In the rows, zero is written as 128.
Each path below is one point turned by a fixed rotation once a step. After each direction that follows a path, write how fast that rotation turns it, in degrees a step (0 if it stays still).
Each turn is a multiple of 5 degrees from 10 to 175, or 0.
Each row of a path follows its step; steps can be skipped.
Path 1:
step 0: [129 128 124 126 122 136 126 129 130 133 121 134 122 123 129 127 128 122
 138 121 130 130 128 121 130 138 121 139 130 126 128 132 122 129 121 129
 132 125 141]
step 1: [114 128 134 137 129 132 130 120 135 122 133 133 125 121 129 128 132 121
 130 122 131 134 132 130 122 140 119 131 128 129 129 124 125 135 133 132
 128 124 128]
step 2: [126 123 122 130 127 130 133 130 137 121 116 129 130 120 124 134 124 132
 128 118 129 130 122 122 131 130 123 137 131 121 127 123 126 137 127 130
 127 117 131]
step 3: [121 125 125 136 134 133 137 125 127 131 130 129 124 129 134 129 127 132
 136 123 132 130 125 129 129 134 125 141 138 131 139 126 126 141 127 129
 125 135 125]
step 5: [121 135 124 133 133 139 122 125 128 128 120 130 129 132 134 132 126 128
 135 119 134 134 129 120 122 136 121 133 133 131 127 128 137 129 133 130
 121 129 121]
step 9: [127 124 123 134 124 145 133 127 136 127 123 133 126 122 131 133 131 128
 124 121 130 134 129 133 128 138 127 134 123 125 129 125 130 136 127 129
 117 123 130]
step 10: [121 125 130 129 135 133 135 128 129 122 120 130 132 128 131 134 122 134
 133 123 126 142 127 128 126 128 121 134 131 126 140 125 121 136 131 127
 135 130 132]
step 11: [135 121 129 131 133 131 132 116 128 132 124 133 127 132 127 138 133 129
 129 126 136 133 122 123 125 132 120 136 136 125 130 125 127 132 119 129
 117 127 130]
step 16: [120 132 130 136 128 139 128 121 127 130 125 132 126 121 138 137 126 128
 130 125 125 135 129 132 128 134 123 129 119 119 132 125 120 122 129 130
 119 131 135]
Speeds:
[131 125 125 129 127 124 131 126 128 127 129 128 128 129 126 127 128 124
 126 128 126 132 127 124 129 128 128 125 128 127 128 128 128 129 128 126
 129 126 128] : 160
[130 127 130 132 127 129 129 125 128 128 127 126 128 130 128 125 132 128
 130 129 129 128 130 131 129 128 126 128 128 129 129 131 131 130 129 130
 126 126 126] : 175
[128 125 127 128 129 130 127 130 128 130 132 127 124 130 130 130 129 127
 128 127 129 128 129 127 125 132 130 126 128 128 128 126 130 128 127 128
 126 128 125] : 170
[126 129 128 130 124 128 126 125 129 125 126 129 129 128 126 129 126 126
 128 128 129 127 130 128 126 128 132 126 130 126 126 128 128 128 128 130
 126 130 127] : 100
Path 2:
step 2: [114 130 131 127 126 130 120 134 131 130 133 121 133 129 134 125 123 124
 127 128 119 133 131 130 129 114 129 125 126 122 124 129 121 123 129 132
 129 126 122]
step 4: [123 132 124 127 128 126 134 139 134 117 124 126 132 131 122 129 126 138
 130 127 128 133 129 136 131 123 130 123 123 137 121 123 127 123 119 130
 125 122 131]
step 5: [130 130 133 128 128 131 124 118 128 131 128 139 125 125 127 129 125 126
 136 124 128 133 133 141 133 122 128 123 125 140 132 126 126 127 118 131
 124 123 128]
step 7: [135 122 139 130 126 129 119 128 126 125 131 128 123 115 129 127 129 137
 118 130 129 130 135 125 130 134 132 123 121 134 129 127 122 124 129 124
 128 122 132]
step 9: [122 120 128 127 127 125 121 128 125 124 126 122 127 131 135 140 122 129
 129 126 117 122 140 127 131 135 128 127 133 133 131 134 125 127 129 122
 125 133 135]
step 10: [117 123 132 122 123 126 120 136 137 122 130 123 132 121 122 126 128 119
 132 126 128 126 133 123 125 122 129 133 133 125 136 130 122 119 125 128
 126 130 128]
step 11: [122 127 135 130 130 134 132 125 134 125 132 123 136 125 135 126 122 124
 125 129 122 125 138 127 125 118 124 124 126 123 123 133 128 133 115 126
 130 134 136]
step 15: [123 126 132 124 130 130 125 135 125 134 137 131 118 124 130 126 135 133
 130 128 125 125 132 133 129 136 130 114 112 129 127 123 125 125 125 127
 125 127 129]
step 16: [132 124 130 124 124 134 121 128 133 120 134 135 119 133 134 124 128 137
 124 125 136 125 133 129 131 128 122 126 129 127 130 126 113 128 133 128
 129 121 130]
Speeds:
[126 127 127 127 128 131 125 127 127 127 128 126 127 130 127 127 130 128
 128 128 126 128 129 124 125 130 125 126 129 130 127 131 126 128 132 130
 127 128 128] : 45
